In the data rows, the value 128 means zero.
Some points, one per row:
[129 121 124  96  96 135 154 122 116 112 126 120 132 104 132 153]
[138 117 116  93 110 140 155 141 124  98 128 131 112 116 132 153]
[152 116 127  93 132 151 145 155 108 105 119 149 117 127 134 167]
[164 109 118  97 127 151 142 158 111 104 118 143  94 129 133 169]
[164 100 132  97 132 158 136 165 105 104 117 159  88 136 137 154]
[159 101 120  99 131 163 143 166 104 116 115 162  99 126 141 167]
[148 113 129  97 128 162 135 165 104 127 130 158  90 127 137 154]
[144 117 125 100 143 165 142 171 104 123 122 159  86 128 143 164]
[163 110 124  99 130 159 135 159  94 124 124 159  96 135 130 156]
[160  97 130  92 122 152 130 170  84 109 122 168  86 137 144 161]
[162 106 137  94 118 152 149 153 115 114 117 156 102 134 127 173]
[146  94 138  94 111 149 138 152 107 105 119 132 106 121 130 174]
[157 101 153  88 107 139 148 149 117 111 139 132 110 114 135 164]
[146 104 139  96  97 140 145 142 125 115 125 126 121 110 122 166]
[138 106 152  92  99 125 147 120 123 108 128 112 117 107 131 162]
[122 110 158 107  98 118 153 129 141 128 127 109 111 109 131 153]
[130 125 160 109 106 106 136  95 131 122 148  95 121 103 137 144]
[105 115 162 111  95 111 134  91 135 139 153  85 124 100 139 143]
[105 118 157 129 103  99 117  92 145 141 171  82 129  97 120 137]
[104 123 150 145 108  98 115  95 155 131 175  83 141  89 120 144]
[113 120 148 144 115  92 113 102 159 124 159 102 141 106  94 151]
[107 116 132 142 119  85 119  98 157 117 164  87 138 106 105 142]
[105 111 143 127 111  85 116  99 147 132 171  75 136  92 116 141]
[100 109 131 130  94  94 129 111 131 138 159  94 149  93 119 141]
[112 118 124 111  91 106 134 107 139 142 157 107 136  86 131 143]
[125 114 123 107  99 103 137 118 120 137 157  98 121 101 123 156]
[118 112 117 109 100 124 153 128 127 130 149 104 137 105 126 147]
[132 117 115  94  96 115 153 126 114 139 144 101 142 103 125 142]
[120 116 128  98  85 114 147 122 130 125 146 107 150  98 129 157]
[128 118 116 108  89 124 155 129 123 130 157 108 150 101 125 154]
[123 115 137 101  96 114 152 116 129 123 155 105 142 101 128 150]
[123 119 130 101  98 116 160 115 126 121 144 112 136 104 131 145]
[137 110 145  93 117 140 159 145 114 105 126 133 119 120 131 156]
[157 106 136  92 136 152 147 161 105 115 112 156  94 123 136 165]
[148 106 124  91 133 157 127 161  92 110 132 165  84 139 136 157]
[147 116 125 102 128 164 139 171  95 109 119 160  90 142 135 160]
[145 121 128  98 132 153 141 166 109 109 120 163  79 133 136 151]
[158 112 123  97 132 165 152 154 100 117 115 153  83 139 142 166]
[156 111 127  93 131 168 142 162  94 110 121 162  85 135 142 164]
[159 107 130  96 117 166 140 159  99 114 121 150  91 128 137 159]
[147 106 126 107 140 159 140 160  90 116 113 165  92 131 137 156]
[153 101 137  93 125 145 136 154 108 106 116 154  98 125 128 169]
[150 101 143  90 109 158 145 151 119 101 120 141 103 122 138 163]
Then 12 other points, each followed by its number:
[158  95 148  82 120 143 146 139 119 110 116 154 108 127 140 165] 0
[144  91 162  90 103 133 131 126 130 131 130 123 108 109 130 156] 1
[ 99 113 157 123  90 106 124  91 142 138 166  99 138  90 131 156] 2
[112 117 163 139 112  90 115 106 151 116 155  90 138 103  81 155] 3
[117 115 144 147 120  91 116 105 156 108 162  91 134 103  92 156] 4
[108 132 140 127  98  89 113  97 134 126 161  94 158  96 109 148] 5
[105 117 131 113  98  98 147 125 127 141 155  98 144  96 125 154] 6
[129 117 132  94  93 117 152 111 119 114 155  99 129  96 120 147] 7
[137 109 116  97 102 124 151 142 111 108 129 124 123 103 134 162] 8
[145 116 133  89 116 129 155 142 114 113 130 120 114 111 126 155] 9
[148  99 131  89 104 134 149 155 115 117 118 136 117 115 141 157] 10
[145 119 139  88 111 127 161 133 113  99 110 127 111 114 136 151] 11
Which of these numbered points is nearest to each point below, ignoring the direction in which the first points spread most? Its number follows each.
[159  95 127  94 113 167 141 169  98 117 118 162  94 129 142 153] > 10
[112 125 118 105  92  95 139  97 145 136 158  73 146 106 119 138] > 9
[153 116 128  97 126 167 137 162 104 126 130 168  87 136 138 163] > 2
[124 106 143  86  85 115 155 121 131 131 143 100 132 116 140 140] > 10
[156 119 133  94 126 166 131 164  95 122 123 159  90 131 143 166] > 2
[153 120 129 103 123 157 151 162 117  89 115 131 102 128 139 168] > 9
[125 102 130 105  74 114 160 121 133 126 154 108 134 101 134 155] > 10
[132 108 139 103 108 124 138 112 126 139 146 114 126  92 142 157] > 2
[114 116 140 143 139 102 119 112 156  99 160  88 139 105  96 153] > 4
[158  75  97 119  88 169 124 150 102 136 119 151 133 131 145 148] > 10
[145 110 148  93 113 128 149 139 121  99 114 120 121 112 143 161] > 11
[120 117 141 109  99 103 136 104 130 142 148  94 129 106 146 161] > 2
[104 148 146 120 163 147  90 136 112 158 154 137 106 122 175 107] > 2
[143 109 120  95 127 161 147 171  96 115 123 169  94 137 138 164] > 6
[118 168 136 139 114 100 100 104 156 155 127 149 168 126 116  97] > 5
[111 117 136 120  95 107 142 110 125 150 157  89 148  82 111 148] > 6
[162 102 148  94 117 144 146 138 110 113 119 158  87 121 133 155] > 0
[107 144 135 120 148 155  84 152 116 150 151 133 102 117 173 111] > 2
[ 94 169 135 154 144 115 108 110 140 156 123 143 153 150 132  87] > 5
[151 109 122  95 119 158 135 161 103 121 128 157  78 126 137 152] > 2
[124 107 137 106  86 120 141 114 139 124 161  88 132  93 128 149] > 7
[150 111 123  96 135 167 141 172  88 119 123 161  87 131 137 158] > 6
[105 157 147 142 100  99  89 116 138 142 149 136 148  95 119 106] > 5
[151 104 160  94  97 135 140 136 124 123 131 117 102 109 124 157] > 1
[148 107 151  91 104 144 145 141 110 116 128 136 111 111 136 145] > 10
[150 103 133 100 122 161 147 167 108 110 113 161  94 128 134 160] > 10
[120 119 139 146 120  99 123 112 156 101 160  91 129 102  97 145] > 4
[149 112 143 109 110 145 145 157 117  87 104 145 111 142 146 162] > 11
[141  93 147  92 104 146 144 131 123 115 115 131 105 106 129 153] > 1
[121 118 127 121  99 111 138 120 125 147 159  94 132  83 118 153] > 6
[102 153 142 121 153 157  89 149 116 150 162 139 102 111 169 103] > 2
[178 103  96 154 183 145 146 151 137  65 106  85 119 132 101 132] > 4
[132  94 150  91 108 128 135 107 131 125 141 117 126 113 133 145] > 0
[122 107 145  96  87 125 161 135 121 111 137 115 134 104 140 176] > 10
[104 159 147 146 127 100 104  91 152 159 115 151 165 145 122  83] > 5
[176  77 115 138  91 167 114 142  94 141 118 137 134 117 139 153] > 10
[102 138 142 123 102  97 140 109 144 141 181  76 145 102 114 156] > 6
[101 148 133 115 157 156  75 137 104 144 149 135  95 115 174 110] > 2
[159 104 135 101 126 157 154 147 118  95 122 158 110 130 144 157] > 0
[153 117 124  81 137 161 140 164 111 113 124 162  84 139 137 158] > 9
[ 89 155 145 158 104  74 105 115 158 157 142 145 158 124 122  93] > 5
[123 104 153 106  89 123 138 126 129 118 149 106 116  91 120 158] > 1
[160 102 125 102 127 155 147 155 107  96 111 150  96 135 132 161] > 9
[119 120 137 106  89 112 140 115 129 129 161 100 133  93 121 156] > 7
[111 129 127 122 103 100 138  99 143 124 167  80 136  93 120 144] > 9
[165  95  32 133 123 156 146 184  98 110 136 104 109 124 112 132] > 8
[142  98 140  92 102 136 162 148 107 106 127 144 114 124 124 167] > 10
[161  94  58 111  96 164 139 160  89 121 140 134 133 126 133 145] > 8
[127 104 125 147 138 103 123 126 159  89 143  92 126 108  84 152] > 4
[103 175 152 150 116  90 100  91 143 150 135 145 175 123 130  88] > 5
[125 114 144  94  85 121 139 117 128 125 149  92 118  93 124 161] > 7
[ 98 165 150 148 127  85 105  87 160 151 121 147 164 129 129 104] > 5
[189  91  59 151 161 156 138 161 125  74 128  85 117 123  94 123] > 4
[141 123  70 115 136 172 117 181  85 146 124 143  94 139 154 106] > 6
[149 110 119 100 133 162 144 169 111 116 127 167  81 139 154 157] > 2
[128 118 129 150 146  98 128 127 154  84 139 101 138 112  91 144] > 4
[152 109 122 101 131 152 136 169 101 123 121 173  79 129 134 160] > 6
[154 100 155  86 117 126 142 114 126 116 124 114 119 112 138 157] > 0
[104 111 135 116  97  91 124 101 133 150 158  83 138  91 129 148] > 6
[154  98 128  96 130 147 154 155 101  96 112 143 105 128 136 158] > 9
[ 96 173 148 148 133  94  94  89 145 160 138 156 158 127 132 101] > 5
[153  94 147 105 122 160 146 163 111 112 107 155  97 120 130 162] > 1
[ 92 159 143 144 122  86 115 105 143 159 117 148 154 139 124 103] > 5
[121 169 129 154  99  98 119 103 156 151 113 152 172 123 109  88] > 5
[129 120 137 102  80 108 127 124 118 144 156 100 138 108 129 152] > 6
[166  89  82 119  88 169 130 155 102 135 115 155 136 121 147 151] > 10
